Rotation paths and how fast each direction turns (degrees per step):
Each turn is a multiple of 5 degrees from 10 to 175, or 0.
Each row of a path follows its step; steps can be skipped.
Rotation 1:
step 0: [ -3  13   6 -16  -8  -1   1  -2   4  -2   2 -15   7  25   1  -9  -2  -8
  -5 -12   8 -13   9   6  10   1 -13  17 -19   4  -7  -4  -8   1   1  18
  -3  22  22  -1 -11   4 -13  30 -17  -7  18   4   2   4]
step 2: [-22 -18  -4 -26  16  -2  -3  -7  -9  -5 -11   2   6 -15 -20  -3  -4  -1
  -1  14   0  -3  10   6  -3  -5   4  25   3  -1  -2 -12  -7  27  -5  -3
   5  14  17  -4   0   6 -16   6  -8 -16  12  -3  10 -13]
step 3: [ -7  -2   1 -27   0  -1   2 -10   4  -2 -14  14  -2 -26 -25  -8  11  -7
 -13  -4  19   0 -12  -1  19   1   2  -2   4 -10   7 -10 -28  -5   3   5
   2   7   5  21 -14  -5   5  12  14  -7   0 -12   1  -3]
step 4: [-10   4 -15  -5   3   1   5   7   2  -7 -19  -4   6 -18 -25  -5  10 -11
 -26   1   6  17   1   2  -3  -2 -13   3  -7  -2   3 -10  -8   1   5  28
   3  -1 -18   3  -3  -9  -7  -5 -23   9  23  11  13  -6]
step 5: [  6   9   6  -3   3  -7   3 -16   4 -15  -5  -9  -8   5 -12 -15  25   4
   2 -19  13   8   1  19 -10   8   7   0 -20 -12 -11  -6 -22   3  10  27
  13   4   6  -5   3   3   2  29  -8   6   7   5   2   1]
step 6: [ -8  14  12  10   3   1   0   7  16 -11  -2  23  -4  16 -23 -24   4 -10
  -2  -8  10 -17   8   3  -4 -10  -2  -1 -22  -2  13 -20  -3   9 -13  13
  -6   7  19  -6  -5   5   4  -7 -21   2  12   7   5   9]
step 8: [-10   2  -3 -14   8  -8 -14  -5  -7  13 -25   4  12 -18 -10  -6  10 -11
  -8   4   6  -5  -4   6  11 -24  20  -7 -16  -5   4  -4 -11   6   5  -7
  -8  15  19  -2 -13   0   9   2  -8 -25   9  -4 -12  12]
step 9: [-22  -6  -1 -28  -6   2   8   9   1  -1 -14   0  12  -5 -14   6   6 -10
 -13  -3   1   7  -4   7   8   5 -11  27   0   0  -9   2  -7 -14  10  15
  -7   4  14  12 -21  -1 -22   9 -21 -15  10   0   8   4]
step 11: [-11  -9 -13 -15   6  -1   7 -10   0 -17   8   0   7  -2 -32 -10   0 -15
  18   1   7  -6  11   1 -15  -4  -2  20 -13  -6  13 -19  -9   8  -6  14
  17   9  -2  -2  -5   1   3   9 -18   7  14  18  10  -6]
step 12: [  2  -3   4 -11  -6  -7   2 -16   3 -11 -15   9 -16   6  -8 -29   2  -2
   7   0  18 -14  -9   3   5  11  -9 -12  -5  -3   8 -19 -17  16  -7  31
  -6   8   6  14  -6   1   7  11   6 -11   7 -11   8 -15]
step 13: [ -5   7  -9   5  13 -19  -7 -10   8   3 -32   9   8 -10  -8 -19   6  -9
 -24  -5  -3  -9  15  11  13 -23 -12   5 -10   3   3 -12   5  20  -9  12
  -6   4   0  -5  -2 -11   6   6 -11   3  20   1   3  -6]
Directions:
[ 1 -3 -5 -5  0  5 -2  2  2 -3  2 -1  1  1 -3  0  0  3 -5  3 -6 -5  3  1
 -1 -6 -5  5 -3 -1  2  1  6 -1  0  3  3  1  0 -2  3  0 -3 -5 -1  3  5 -2
 -7 -1]
160
[  3   3   2   0  -3  -1   3  -3  -6   1  -5   5   4  -5  -2   0   0   2
  -4   2  -6  -2 -10   4   2   0   1   3   3  -4   1   0   2  -2  -1  -7
  -4  -4   2  -3  -1   1  -3   1   3   0   4   1   1  -4]
65
[-1  3 -4 -5 -3  5 -4 -3 -4  5 -2 -5  1  1  0  0 -3  0  0  1  2 -5 -6 -9
  0  0  2 -5 -5  2  5  1 -1  1  3  0  0  3 -4  1 -4 -2  2  0  0  4  0 -1
  1 -6]
85
[ 0  2 -1 -5  1 -4  2  2 -5  3 -2  4  6  0 -2  6  2  3 -5  2  0  3  3 -1
  6 -4  0 -5  0  3 -6  1 -2 -5  2  7  2 -3 -4 -1 -1 -2 -1  1 -2  1 -5 -2
 -4  0]
70
[-5 -3 -1 -5 -1  0  5 -2  1  3  1 -5 -4  2  2  2  4 -3  2 -3 -1 -4 -1  2
  1  5  1  3  0  1 -4 -2  4  0  1  1  1 -6  2  3  2 -5 -5 10  3  4 -2  1
 -3 -2]
160
Rotation 2:
step 1: [-16   1   2  -2  -1   3   4 -21  18  11  16  -1 -14  13   7  18  13  -2
  13   8   3   9  16  -3   3  13   4  -1 -26   2 -10  -4  -1 -15   9 -11
 -10  24 -13   0 -17  17  -6 -12  -3   2   6 -15  15  -6]
step 2: [-16  -5   0 -13 -12  -4  -9 -26   9  16   1   6  -7  -1  17 -13  -4   6
   0 -10  -8  -5   1 -23  30  20 -19  -2 -15   9 -12   4  -3   1   8  -3
  -9   9  -4  12   8   1  13   9  10  12  13   6  -3 -14]
step 4: [-30   7 -17  15  -2  19  10  -7  -5 -11   8   0  12  19   5  10  -8   9
  11 -11 -11  -9   8  11   4  10   0  -7  -1 -25   0  -8  21   5  -3   4
   0  -2  -6   3  -5  17  -4 -17 -22 -11   1   4 -13 -15]
step 5: [ -7   8 -13  16  -7 -20   3  -9  19   4  -3  -2  -5  -9  23 -11  10 -12
  18 -18 -12  -7  16 -12  -3   6   1  -4 -17  -6  -8   0  10 -20 -11  -2
   2   0 -19   1  -7  19  -5 -12  -4  -7 -17 -11  -9 -16]
step 8: [-25  12  -4   7   8   0  -6 -21  10   1  10  15  -5  14 -11 -12  -4  18
   3  -6 -14   0  -6  -5   1   8  18 -17 -23   7  -4   6  -2  12  -3 -15
  -1  12 -14   7   7  20  -4 -12 -16 -13   2  14  -4  11]
step 9: [-21   3   0  24  -1   3  11 -20  15  10  24  16   7  12   2  -7  -5  -6
  11  -1  -1 -10   3  -8  -5  15 -12   5 -22 -20 -18   0   3   4 -18  -5
  -6  -2  -2   0 -15  -3  17   4   2   5  -1   7 -20 -14]
step 10: [-17 -10 -17  17   3   6  25 -22   0  22 -12   2   2 -14   3   1  -4  -3
   7 -19   6   5  -1  -7   3  20 -16   3  -5   4  -6   2   4 -12  -5  15
   2  12  -6  -8 -16  18 -12   3   0   8   7 -24   2 -19]
step 12: [ -6   2  -8   2 -14 -11 -25 -19  14   5   9  -6  -3   8   7   0  -9  -6
  21   4  10   3  13  -3  16   5   8 -13 -22  -2  11 -16  -5   9  10  -7
   6  -3 -13  18  13   9  -9  -5 -24   5   0   6 -20 -16]
step 13: [-29  -3  -1  -1   8  -6 -16  -8  22  23  19  -7  14  14   7  -9  -2   8
   5  -7  -1   2  12 -11  -9  14  -7 -11 -11 -15   8   3   9   2  15   6
  -5  14  -3 -15  -6  25  17  -8  -8  -9   3   4   3   2]
step 15: [-10   6 -17  14 -10  -2  27  -2 -13  11  -7  11  -7  -7   5   0  -2  -9
   0 -27 -12   0  -6  -3   6  19  -4 -10 -14   5  -2  -8   3   7  -9   2
   0  19  -7  19  19  17 -11   6  -2  -7   6   5 -29  -2]
step 16: [-26   2  -7  28 -12  -3  14   1  30   3  -3  -1  -8  24   7   5 -16   1
  10  -5   4   7   5   4   9   5  18 -12  -2  -9  -8 -14  -2 -11  -4   7
  11  17  -3   4  -4 -10  -9  -6 -19  -1   5  -7 -20   6]
Directions:
[ 2 -1 -4  0 -2  3 -2  0  4  2  1 -6 -2  6  4 -3  0  1 -5  1 -5 -4  2  0
  1  6 -5  2  4 -1  2 -3  5 -1 -6 -1 -1 -1  1  0  0 -9  6 -1  2 -2 -1  2
 -3  4]
160
[ 3 -3  5  1  5  2  1 -6 -2  0  0  2  0  6 -1  3  5  1 -4 -4 -1  1  1 -3
  0 -1  1 -3 -4 -1 -2  2 -3  6  4  0 -7  7  0 -1  5 -3  4  2  4 -2  0  2
 -1  1]
60
[ 0  0 -2 -1  1  2  1  3  0  3  4  4 -3  9  2  5  2 -1  3  8 -1 -2  3  3
  0 -4  2 -2  2 -2 -4  3 -4  1 -4 -3  6  0  4 -2  0  0 -1  1  4 -3  6 -1
  0 -4]
140
[ 0  0 -5  4  4  1 -2  2 -3 -4  5  6  0 -1 -4 -5  4  2  1 -3 -4  0 -2  7
  0  2 -3  3  1  0  0  6  3  8 -2  7  2 -1 -1 -2 -5  3  5  1  0 -1 -2  3
 -2 -2]
70
[ 1  2 -1  6 -4  1 -3  3  1 -5 -5 -2 -4 -1  0 -4  1 -7  4  3 -1  0 -4 -5
  1 -2 -2 -6 -1 -6 -8 -2 -2  1  2  3 -4  0  4 -4 -1 -1  5 -2 -2  2  4  1
  2  1]
160
